[[117 113 123 121 118 127 123 121 117 131 120 115 128 125 123 126]
 [108 128 150 141 143 145 127 136 108 108 108 133 137 114 126 130]
 [137 133 120 132 131 127 114 118 128 130 112 132 126 142 129 125]]
->
[[137 133 120 132 131 127 114 118 128 130 112 132 126 142 129 125]
 [117 113 123 121 118 127 123 121 117 131 120 115 128 125 123 126]
 [108 128 150 141 143 145 127 136 108 108 108 133 137 114 126 130]]

[[131 122 119 137 146 152 125 129 126]
 [138 127 122 117 135 114 130 126 123]
 [127 124 127 134 121 100 131 125 121]
 [126 135 134 122 147 127 134 131 118]
 [133 123 125 115 123 114 130 128 134]]
->
[[131 122 119 137 146 152 125 129 126]
 [138 127 122 117 135 114 130 126 123]
 [133 123 125 115 123 114 130 128 134]
 [127 124 127 134 121 100 131 125 121]
 [126 135 134 122 147 127 134 131 118]]

[[125 124 122 124 131 122 123 123 125 129 123]
 [135 133 132 124 121 129 138 127 133 121 133]
 [122 140 124 118 129 132 140 138 120 133 122]
 [115 140 114 124 142 128 125 141 111 144 114]
 [130 126 131 128 126 135 132 131 131 127 134]
 [147 116 149 145 114 128 130 119 149 114 150]
 [125 127 125 134 133 123 119 129 124 133 123]
 [125 132 123 126 132 125 128 131 122 133 123]]
->
[[115 140 114 124 142 128 125 141 111 144 114]
 [125 124 122 124 131 122 123 123 125 129 123]
 [125 132 123 126 132 125 128 131 122 133 123]
 [122 140 124 118 129 132 140 138 120 133 122]
 [125 127 125 134 133 123 119 129 124 133 123]
 [130 126 131 128 126 135 132 131 131 127 134]
 [135 133 132 124 121 129 138 127 133 121 133]
 [147 116 149 145 114 128 130 119 149 114 150]]

[[106 121 148 112]
 [114 112 157 146]
 [129 127 103 154]
 [134 150 100 131]
 [145 147 153 116]
 [112 106 142 155]
 [105 132 144 119]
 [145 128 117 153]
 [144 140 123 135]
 [139 133 116 151]
 [151 140 155 104]]
->
[[134 150 100 131]
 [129 127 103 154]
 [139 133 116 151]
 [145 128 117 153]
 [144 140 123 135]
 [112 106 142 155]
 [105 132 144 119]
 [106 121 148 112]
 [145 147 153 116]
 [151 140 155 104]
 [114 112 157 146]]

[[152 105 149 136 135]
 [103 148 118 144 157]
 [148 102 100 147 104]
 [126  99 139 109 157]
 [106 107 153 138 108]
 [142 148 125 149 101]
 [138 125 123 123 104]
 [150 148 134 128 126]
 [147 121 157 108 103]
 [101 110 116 127 122]]
->
[[148 102 100 147 104]
 [101 110 116 127 122]
 [103 148 118 144 157]
 [138 125 123 123 104]
 [142 148 125 149 101]
 [150 148 134 128 126]
 [126  99 139 109 157]
 [152 105 149 136 135]
 [106 107 153 138 108]
 [147 121 157 108 103]]

[[122 123 144 141]
 [102 135 140 137]
 [139 138 111 112]
 [143 112 133 134]
 [136 124 128 129]]
->
[[139 138 111 112]
 [136 124 128 129]
 [143 112 133 134]
 [102 135 140 137]
 [122 123 144 141]]
---
[[110 151 107 156 123]
 [129 140 127 152 132]
 [133 136 130 150 133]]
->
[[133 136 130 150 133]
 [129 140 127 152 132]
 [110 151 107 156 123]]

[[145 139 139 139 113 135 143]
 [121 145 135 107 124 136 124]
 [136 142 121 128 111 118 140]
 [112 140 117 101 132 117 117]
 [143 143 130 135 110 126 148]
 [114 155 131 133 121 135 123]
 [131 138 136 105 127 132 125]]
->
[[145 139 139 139 113 135 143]
 [131 138 136 105 127 132 125]
 [121 145 135 107 124 136 124]
 [114 155 131 133 121 135 123]
 [143 143 130 135 110 126 148]
 [136 142 121 128 111 118 140]
 [112 140 117 101 132 117 117]]

[[156 134 120 127 140 139]
 [120 100  99 119 123 111]
 [130 116 124 121 132 109]
 [130 134 129 124 143 126]
 [106 134 136 128 130 131]
 [141 131 133 135 136 138]
 [125 128 130 125 127 120]]
->
[[106 134 136 128 130 131]
 [141 131 133 135 136 138]
 [125 128 130 125 127 120]
 [130 134 129 124 143 126]
 [130 116 124 121 132 109]
 [156 134 120 127 140 139]
 [120 100  99 119 123 111]]

[[148 113 122 122 115]
 [138 127 152 105 135]
 [154 105 119 145 118]
 [148 112 148 137 142]]
->
[[138 127 152 105 135]
 [148 112 148 137 142]
 [148 113 122 122 115]
 [154 105 119 145 118]]

[[107 116 116]
 [156 108 108]
 [130 106 106]
 [125 114 114]]
->
[[107 116 116]
 [125 114 114]
 [156 108 108]
 [130 106 106]]

[[125 143 125 149 125]
 [140 129 140 132 140]
 [130 138 130 133 130]
 [144 124 144 137 144]
 [133 135 133 132 133]
 [151 118 151 118 151]
 [149 120 149 116 149]]
->
[[151 118 151 118 151]
 [149 120 149 116 149]
 [144 124 144 137 144]
 [140 129 140 132 140]
 [133 135 133 132 133]
 [130 138 130 133 130]
 [125 143 125 149 125]]
